In the rows, zero is written as 128.
Each path below is one point turned by a fixed rotation once a step. After each direction that follows a path, write how fast that rotation turns it, in degrees per step (0 if it stays still).
Each turn is a multiple of 5 degrees from 10 to 175, or 0.
Each row of a path follows its step; steps can be skipped.
path 1
step 0: [126 123 125 134 137 125 130 129 123 128 131 116 122 128 124 133 134 129
 120 136 129 130 119 126 126 132 134 125 119 126 129 123 129 129 123 134
 128 119 138 127 125 133 125 130 123 123 126 116 122 116 136 131 124 125
 131 128 127 125]
step 1: [131 134 134 134 136 123 132 123 131 122 130 118 131 133 128 128 137 136
 131 124 125 138 131 125 122 120 133 133 130 130 119 125 127 132 131 128
 115 132 129 131 120 120 130 125 128 132 137 127 126 121 123 133 124 131
 122 134 134 127]
step 8: [131 139 124 120 125 126 129 124 131 125 123 129 128 135 126 129 135 126
 126 129 128 124 133 127 130 124 131 131 126 123 124 124 113 129 126 138
 120 130 124 121 121 131 132 121 138 131 129 126 128 127 134 127 118 138
 123 120 133 119]
step 10: [129 138 139 117 125 133 123 125 128 132 124 124 125 119 129 134 130 135
 133 121 132 123 120 129 133 135 124 131 123 125 134 129 126 119 129 129
 129 130 122 128 125 133 131 113 122 126 131 134 128 124 134 133 131 129
 132 121 131 126]
step 12: [126 124 131 128 126 127 132 130 118 124 129 121 119 131 134 133 127 128
 127 124 132 128 124 131 125 122 125 129 125 122 119 127 133 123 115 133
 127 132 137 122 124 123 126 116 127 132 128 122 129 121 130 118 129 127
 142 123 131 128]
step 14: [125 130 125 119 129 120 133 126 126 122 121 136 134 125 127 137 131 132
 127 128 128 125 127 129 124 131 125 137 126 131 123 129 124 132 120 127
 126 136 137 137 126 137 125 130 136 123 121 128 128 119 124 120 136 131
 127 119 138 132]
step 18: [130 131 133 132 132 134 134 123 114 119 123 136 123 124 127 128 123 128
 129 137 125 129 122 138 127 124 130 134 133 131 128 114 130 123 127 129
 128 122 136 128 128 125 126 127 128 123 130 131 120 136 132 125 125 121
 131 118 125 131]
step 20: [135 140 133 128 123 131 133 135 122 124 120 132 140 129 120 125 140 124
 122 126 128 132 132 137 123 126 127 133 124 118 128 120 123 132 127 131
 122 134 125 124 129 125 125 130 130 126 123 137 124 126 124 123 125 133
 128 131 124 132]
step 24: [119 132 132 134 126 130 133 133 130 130 127 127 131 138 133 122 129 131
 126 120 123 131 128 136 134 123 133 137 134 133 122 127 128 126 124 130
 122 129 139 116 129 131 139 123 127 123 139 127 131 132 131 124 122 126
 135 124 135 128]
[132 129 129 126 128 128 129 128 126 130 130 127 129 126 127 127 126 129
 127 127 129 131 130 128 126 126 128 127 129 126 129 128 130 126 129 127
 129 129 129 129 129 124 126 126 128 129 127 130 128 127 127 126 129 127
 128 127 127 126]	135
[130 127 128 128 128 126 127 127 128 126 128 127 124 128 128 128 127 128
 128 125 131 129 128 130 128 131 129 128 131 130 126 129 128 127 130 128
 128 126 128 129 127 128 128 127 126 125 128 130 128 127 126 129 125 127
 130 130 128 128]	120
[128 128 131 126 124 129 127 125 128 129 130 130 130 130 129 128 125 130
 127 128 129 127 127 126 127 130 128 128 126 131 128 128 126 130 128 127
 128 128 128 128 128 127 130 128 127 128 130 129 128 128 129 128 128 125
 129 128 127 126]	55
[128 127 128 129 129 128 124 128 132 130 129 129 126 128 129 127 127 127
 129 128 127 130 129 126 129 127 128 126 126 129 129 127 130 131 130 128
 125 126 127 130 127 126 127 130 128 128 128 127 130 129 126 127 129 128
 129 129 128 127]	175
path 2
step 5: [132 130 126 115 132 128 137 125 125 123 125 119 132 136 124 134 129 125
 120 126 129 128 134 124 119 127 120 130 135 117 131 122 119 129 124 131
 130 133 122 129 131 121 131 126 126 127 121 130 119 127 127 133 126 133
 137 115 132 127]
step 7: [131 131 126 128 119 127 126 130 123 120 128 122 121 122 125 125 128 132
 129 141 140 133 130 127 134 121 132 125 125 128 119 126 131 120 122 133
 125 127 129 131 128 131 129 127 124 124 129 129 125 136 134 133 130 127
 116 137 136 143]
step 10: [126 126 126 133 136 131 133 118 132 123 128 128 140 124 122 129 120 124
 128 129 134 131 124 128 135 132 136 125 125 129 128 129 121 129 118 132
 123 123 118 131 132 122 135 126 117 126 126 125 124 116 118 126 125 138
 121 132 131 136]
step 13: [125 139 133 126 139 129 128 132 134 121 127 122 132 130 133 136 122 134
 124 138 124 126 119 137 124 127 136 117 135 128 123 138 122 121 123 130
 126 125 131 133 130 131 128 136 132 128 132 125 123 124 131 122 132 126
 137 130 124 132]
step 17: [136 120 121 127 124 122 118 132 126 131 118 118 135 130 145 133 128 126
 134 131 119 123 129 128 125 132 120 123 133 124 133 130 119 130 124 119
 140 129 128 127 127 127 129 122 126 132 124 127 128 126 132 129 126 131
 134 125 129 121]
step 21: [125 129 130 126 134 123 135 125 121 126 121 121 117 139 129 120 126 129
 121 119 119 123 132 128 128 124 135 134 125 122 137 135 128 125 132 125
 131 130 127 125 143 130 132 131 120 124 121 131 121 129 126 132 131 127
 130 125 138 132]
step 25: [118 129 129 121 127 134 128 124 132 124 132 122 132 133 131 128 129 129
 127 122 123 134 138 133 131 125 142 114 125 127 134 129 113 134 131 128
 129 126 127 129 129 128 126 122 136 129 134 131 126 127 127 122 120 128
 130 128 114 136]
step 26: [135 137 127 121 129 119 138 128 123 123 124 127 130 126 121 130 115 127
 137 141 128 133 125 129 135 124 128 124 124 123 128 129 127 124 127 134
 130 120 126 122 127 117 124 126 123 119 121 126 122 121 122 120 131 126
 132 121 132 131]
step 27: [130 130 123 138 125 136 132 134 133 138 134 136 124 123 118 125 131 129
 131 130 130 130 132 126 124 114 127 125 132 125 127 135 136 134 132 119
 123 123 126 124 135 130 139 135 129 131 130 129 132 123 125 122 140 127
 125 128 135 134]
[128 128 127 130 126 128 130 129 126 129 129 127 129 127 129 128 130 127
 128 129 129 129 125 127 129 128 129 129 128 128 127 128 130 129 130 129
 126 128 125 128 124 131 129 126 128 126 131 129 129 128 125 128 131 127
 127 127 130 129]	90
[128 127 130 130 128 127 124 129 128 126 129 129 129 127 128 127 126 127
 126 129 125 127 126 128 126 130 129 128 130 129 129 126 130 127 128 124
 129 129 128 128 127 128 128 128 129 126 129 128 126 128 127 129 129 128
 127 128 128 126]	20
[125 128 128 127 128 130 126 126 127 129 128 128 125 128 129 127 128 128
 125 125 126 131 128 129 127 128 127 130 128 129 128 127 127 130 128 128
 127 127 130 128 129 126 129 130 128 127 130 130 129 130 126 128 131 128
 128 126 127 127]	115
[128 126 128 126 127 126 127 127 125 130 126 128 127 131 128 125 129 130
 125 127 129 127 127 129 128 126 126 129 127 128 126 127 128 127 127 128
 128 131 127 130 127 128 130 126 129 127 126 128 127 128 127 130 127 129
 129 130 128 130]	25
path 3
step 0: [125 133 121 129 125 140 125 134 131 133 125 122 133 126 124 135 117 135
 125 128 135 133 125 130 126 134 123 129 131 139 119 125 128 127 128 134
 127 123 130 124 142 125 129 128 121 123 126 133 139 122 126 132 122 127
 130 111 135 127]
step 5: [127 134 125 122 136 134 135 138 135 132 119 132 124 130 110 128 124 129
 127 133 125 129 120 129 126 143 118 130 126 138 132 127 132 137 127 128
 120 125 128 134 134 117 128 132 125 123 121 127 126 128 130 131 126 131
 133 133 130 130]
step 6: [134 125 121 119 130 123 143 128 131 138 127 132 132 137 122 131 126 135
 142 130 130 135 119 131 124 131 126 125 132 127 132 127 126 131 124 141
 120 130 128 126 134 120 127 129 122 130 120 128 121 127 115 128 133 126
 126 133 131 137]
step 9: [130 124 130 128 131 123 133 134 132 134 125 141 131 124 119 124 131 124
 133 129 130 136 122 130 129 132 129 132 134 144 134 126 128 136 125 133
 123 126 118 132 134 118 135 129 127 126 127 119 121 137 138 126 128 137
 131 131 124 136]
step 10: [132 135 123 124 131 128 144 132 136 134 130 129 126 131 130 128 124 128
 139 138 135 141 124 138 114 128 130 127 125 132 127 129 119 125 125 134
 128 117 121 131 132 125 136 133 125 122 125 128 122 130 132 128 135 129
 130 129 134 133]
step 15: [126 133 121 122 129 129 128 127 138 131 125 125 126 129 128 126 121 127
 120 134 127 135 129 127 128 128 135 127 128 140 118 121 117 124 118 127
 130 122 129 133 135 118 136 130 131 120 121 132 141 125 132 124 127 127
 131 114 121 124]
step 20: [134 128 125 125 138 127 132 126 130 133 123 129 134 124 126 125 129 127
 128 134 114 125 119 130 120 135 121 132 135 137 123 116 127 131 123 117
 122 126 137 132 130 114 134 134 126 123 128 126 126 126 139 132 130 130
 133 135 122 131]
step 21: [134 125 123 133 124 119 136 128 127 132 132 130 137 127 129 132 128 124
 129 129 126 134 121 132 118 125 131 131 138 123 121 123 127 126 117 132
 119 126 126 132 134 110 132 132 128 122 124 120 120 128 118 130 133 136
 134 132 133 135]
step 22: [125 139 128 123 132 124 141 131 129 129 134 123 135 128 131 134 125 124
 121 131 127 131 117 130 126 129 138 125 118 131 119 133 132 123 119 122
 120 125 118 131 125 115 127 131 128 123 119 125 124 120 136 128 122 135
 130 127 133 130]
[127 129 130 128 128 126 128 130 129 130 130 127 126 127 125 127 129 128
 124 130 128 126 129 127 130 128 129 126 127 129 131 127 129 127 129 129
 127 126 129 128 127 127 128 129 130 130 128 127 131 126 128 126 125 129
 130 127 127 127]	100
[127 127 130 129 128 128 130 128 127 127 130 127 128 127 128 130 128 127
 130 125 129 127 125 129 128 127 130 126 127 128 129 130 129 129 128 127
 130 131 128 126 127 125 125 127 129 129 126 129 131 128 128 127 128 125
 128 130 127 127]	70
path 4
step 0: [116 128 129 125 125 131 138 124 133 137 128 123 129 138 135 131 130 129
 122 124 134 125 129 131 125 123 123 125 126 133 119 124 130 133 123 129
 140 134 120 143 126 122 131 129 132 133 137 127 137 123 130 134 128 122
 132 128 118 130]
step 8: [125 137 121 124 121 131 140 136 128 125 126 128 121 123 127 130 125 121
 132 130 122 137 121 120 123 133 137 130 127 122 124 124 135 124 126 128
 123 116 136 136 140 131 126 129 127 123 128 127 120 128 128 138 118 123
 124 124 122 124]
step 12: [124 134 125 122 131 132 121 124 127 131 128 129 137 137 130 129 130 125
 128 124 128 127 131 135 133 122 130 139 136 123 125 126 127 132 117 126
 121 135 128 133 131 133 124 139 129 122 133 123 117 115 132 137 122 131
 136 123 125 136]
step 13: [118 140 126 138 125 132 123 124 127 121 127 121 127 124 125 122 137 132
 135 126 119 121 130 130 124 128 126 124 130 130 127 131 121 120 115 136
 137 134 129 133 127 127 132 128 129 124 128 122 135 133 125 131 128 118
 117 132 139 126]
step 17: [125 124 120 126 125 139 126 120 129 128 124 131 130 129 120 126 145 139
 124 122 125 136 131 125 123 127 130 128 125 128 130 132 133 128 126 130
 128 128 118 125 128 146 132 119 128 131 129 141 127 134 134 134 129 131
 126 135 127 132]
step 19: [124 125 121 126 120 127 127 126 132 126 138 128 136 131 130 124 129 123
 121 137 123 137 127 133 120 129 130 129 123 127 124 127 131 132 115 138
 129 133 123 137 120 118 129 128 133 125 123 123 118 125 118 137 122 131
 123 134 129 136]
step 20: [136 134 118 127 123 128 130 125 122 127 127 128 121 128 132 129 122 127
 130 121 120 121 141 127 115 129 123 128 123 127 138 124 126 127 131 136
 122 127 135 126 136 133 134 129 119 122 122 125 136 136 129 125 118 118
 125 130 131 137]
step 21: [126 135 128 123 122 132 128 126 121 130 123 133 131 122 127 134 133 123
 136 123 128 135 133 119 132 135 126 122 122 125 124 131 127 133 136 125
 129 133 137 124 119 124 119 120 140 123 136 127 121 133 120 128 131 132
 132 132 118 136]
step 27: [125 131 133 124 126 138 123 119 129 115 113 124 128 132 123 141 122 132
 131 127 132 124 130 123 130 127 121 124 124 131 129 118 134 123 133 128
 129 126 137 138 136 128 129 127 130 128 123 121 127 133 120 134 124 122
 126 124 123 130]
[128 128 126 128 127 127 128 130 127 127 126 127 128 125 131 129 128 128
 129 127 127 128 126 127 128 128 127 132 129 131 125 127 127 128 127 126
 129 130 129 126 126 128 128 126 127 126 130 126 129 127 129 127 128 127
 127 130 127 127]	135
[129 128 129 127 127 128 128 128 126 128 125 128 126 126 128 128 130 129
 128 127 126 128 131 130 127 127 127 124 126 128 128 128 127 126 127 128
 128 128 127 126 128 129 127 126 127 129 130 129 131 127 126 126 131 129
 129 129 128 129]	100
[129 127 126 128 128 128 127 126 129 129 129 130 126 125 127 127 128 128
 126 129 128 128 128 128 128 131 128 129 129 127 132 127 128 128 126 128
 130 128 125 129 128 126 127 127 127 128 129 128 131 129 129 128 128 125
 127 130 130 129]	115
[131 128 129 128 127 128 129 128 127 128 125 127 131 127 124 130 128 129
 127 125 129 128 128 128 130 129 129 128 131 129 128 127 129 130 131 129
 131 127 126 125 130 127 130 128 129 127 127 128 127 129 129 128 128 130
 129 129 128 128]	60
[128 126 128 126 129 129 130 127 126 129 128 128 129 128 127 129 128 128
 128 128 124 128 129 128 127 129 127 133 129 125 125 128 128 128 128 128
 126 128 125 130 127 126 127 126 128 129 129 130 127 128 128 130 129 131
 126 127 128 129]	155
